Rotation paths and how fast each direction turns (degrees per step):
Each turn is a multiple of 5 degrees from 10 to 175, or 0.
Each row of a path follows its step; steps can be skipped.
path 1
step 0: [ -6.3  21.5  26.9 -21.1 -18.4  -8.8   2.6   9.8  26.3   6.3   2.4  -3.0
  40.7 -23.1   5.6   9.5  -1.0  37.2  19.2 -11.2  11.4 -20.4  22.6  28.9
  -9.6  15.6  10.5  -4.5  45.0  33.4 -12.4  -7.8 -11.8  -2.5  12.2 -41.7
   5.2  -1.9  -7.1 -19.3  -0.6]
step 2: [ -8.4  43.2 -12.7 -10.6 -14.3 -12.9 -15.3 -10.9  16.4 -34.6   5.2   3.9
  12.7 -13.5  -8.1 -18.9  17.3  11.2   1.4  -2.4 -46.2  -7.1   7.7   4.7
 -40.3 -27.4  46.0 -36.8  -3.8   7.4   1.9 -21.6   5.3  -6.4  16.9   1.2
  10.3  14.5  -1.7  16.4   6.4]
step 6: [-12.7  12.3  21.3 -32.5 -11.5 -19.9 -12.3  14.1  31.1 -34.9  10.0   0.7
  30.1 -22.2 -11.8 -13.1  22.4  15.9  -9.6 -13.9   0.4  -2.7 -20.5  16.4
  11.5 -33.1  48.0  -4.0  29.4  21.2   1.3 -21.8 -18.9   1.8  19.4   7.1
  18.8 -10.1  -2.1 -12.9 -15.2]
step 7: [ 19.4  17.4  25.5 -38.5 -20.4 -28.4  -7.8  -2.6  25.1 -15.9  -6.7   2.3
  34.4  -6.0 -15.6 -23.8 -11.6  30.6  10.0 -46.1 -25.8 -14.9  -7.0   8.1
   7.3 -38.2  10.9  -4.5   4.6   8.6  11.5  19.0  26.8  13.7  22.9   0.7
  -6.6  -4.0  -3.3 -10.0  13.7]
step 9: [-15.7  -6.0 -23.3   2.9 -14.6  -7.0  30.3  -4.7  10.0 -31.9  19.3  10.7
  40.1 -20.6 -30.5  30.2  25.6   4.0 -19.7 -17.8 -27.6 -13.9   0.7 -13.2
 -33.0 -23.1 -22.7  -4.8   9.2   2.3  -8.1 -25.7  16.3   2.9  18.2 -38.0
   1.0  -0.9 -12.9   7.9  -8.7]
step 12: [-30.5  -5.3   9.8 -16.4 -22.5 -36.1  16.7  -2.3  33.7 -14.4   2.5  10.4
  20.6  15.5 -21.4  11.8 -20.6  -1.9   1.0  19.8 -36.7 -28.6 -23.3  10.9
  26.4 -16.6  35.7  -7.4  27.7  -1.3 -14.2  12.6  13.3 -12.9  26.5   3.6
  11.3   2.6 -26.8  -6.0  -1.3]
step 13: [ -4.3   8.7  -5.0   0.2 -17.1 -21.8   0.2 -10.3  38.5 -18.6  17.0  28.9
  38.5 -17.7 -30.0  27.5 -13.4 -16.8  10.0 -19.2 -27.1 -39.8  -5.1  16.7
  19.2 -34.8 -13.1 -19.5  10.6  28.7 -23.8   3.2   1.5  12.4  -3.7 -11.7
   6.8 -18.7  -5.0  -3.3   8.7]
step 14: [  1.7  -7.9 -26.8   5.6 -26.0 -29.2  -8.2 -10.8  -8.3 -12.7   3.8   0.8
  -3.2 -29.6 -15.7   0.1  10.4  17.0   7.2 -32.6 -25.5 -25.0  16.4 -19.7
  28.6 -41.9  -8.1 -38.4  10.3  11.0  -5.9  -8.1 -15.1  13.4   5.7 -31.3
 -15.0 -31.1 -27.7 -10.9   7.1]
step 16: [-15.1   8.6  18.9  -8.9 -30.6 -26.0  10.2  14.3 -25.7 -26.3  14.5 -14.1
  33.9   0.5 -41.5  29.1  22.7   4.5  18.8  19.8 -15.4   8.9   5.4 -13.6
   3.6  -3.1  12.7  10.8  39.1   9.5 -18.5  21.3  14.9 -28.3  28.9  -4.7
  -6.0  -5.1 -23.7   1.8  11.4]
[ -4.0  -6.9  -3.6   1.5   2.8   1.5   3.9   8.5   3.3  -4.0  -4.7   2.5
  20.3   1.0  13.7  -5.6  -3.5   3.9   0.6 -11.9  -5.6   6.2  -5.3   8.2
  -5.3  -0.9   2.1  -8.8   6.1  -6.5   8.4  -4.6  -4.3  -5.4   0.5   0.9
  -4.9   0.5   2.0   6.9   1.1] -> 10
[ -2.1   7.9 -11.6 -10.5   7.8   0.6  -8.9   3.4  -3.3  -5.2   7.1  -3.8
  -2.8 -14.3  11.9  -7.0   1.5  -2.8   0.8  -5.2   1.1  -5.6  -2.9  -6.2
  -1.1 -10.6   2.1   6.7  -4.7   3.3   3.5   5.7  -8.6   7.8  -3.5   4.1
  -3.5  -8.4  -3.4   3.5  -3.4] -> 95
[  3.6   9.8  -0.5  -3.6  -9.5  -4.8  -4.4  -9.3  -2.7   2.6  10.5  -3.6
   7.9  -6.2  -2.9   5.5 -13.1   0.8  -3.9   2.2   7.4   1.0  -8.9  -0.9
  -6.4   0.2 -11.2  -4.0   4.5 -10.2   1.8  -3.8  -0.2   7.0  -2.5   3.9
  -6.3   8.8  11.5  -1.1  -4.0] -> 170
[  2.0  -3.1  -7.9   0.1   0.0  -3.6  -0.5   1.4  -4.3   7.2  -6.1   8.6
  11.9  -9.6   0.3  -6.0  -8.6   1.5   2.6   3.3  -2.2  -5.5   2.6 -10.5
   8.7   9.6   7.6   3.2  -2.9   1.9 -14.9  -8.9   9.7   0.4  -6.3   0.4
  -1.4   3.2  -2.4   5.1  -9.6] -> 25
[ -6.6  -4.7  -5.3   7.1   1.3   2.8   5.1  -8.2   2.4   7.2  -5.1  -0.5
   4.8   1.0   5.5   5.9   4.8   5.0  -8.6  -0.8   3.2 -20.2   0.8   1.3
  -6.0   3.3 -10.4  -0.6   4.1   5.1  -3.3   2.3  -6.8   1.4  -6.4  -8.4
   0.7 -13.1   6.6  -4.7  -5.4] -> 80
[  3.4   5.1 -10.6   3.3  -2.7   4.9  -4.8  -6.4 -15.7  -8.0  -9.3  -7.7
   2.1   1.8   1.9   4.2  10.5  -1.9   0.6  -1.7  -5.9   1.7  -2.4  -8.9
 -12.9   1.8  -6.3  -0.2   0.6   8.1   2.9  -0.2  12.2 -11.3   1.9   0.4
  -2.7   7.0  -2.3   1.9  -0.1] -> 55
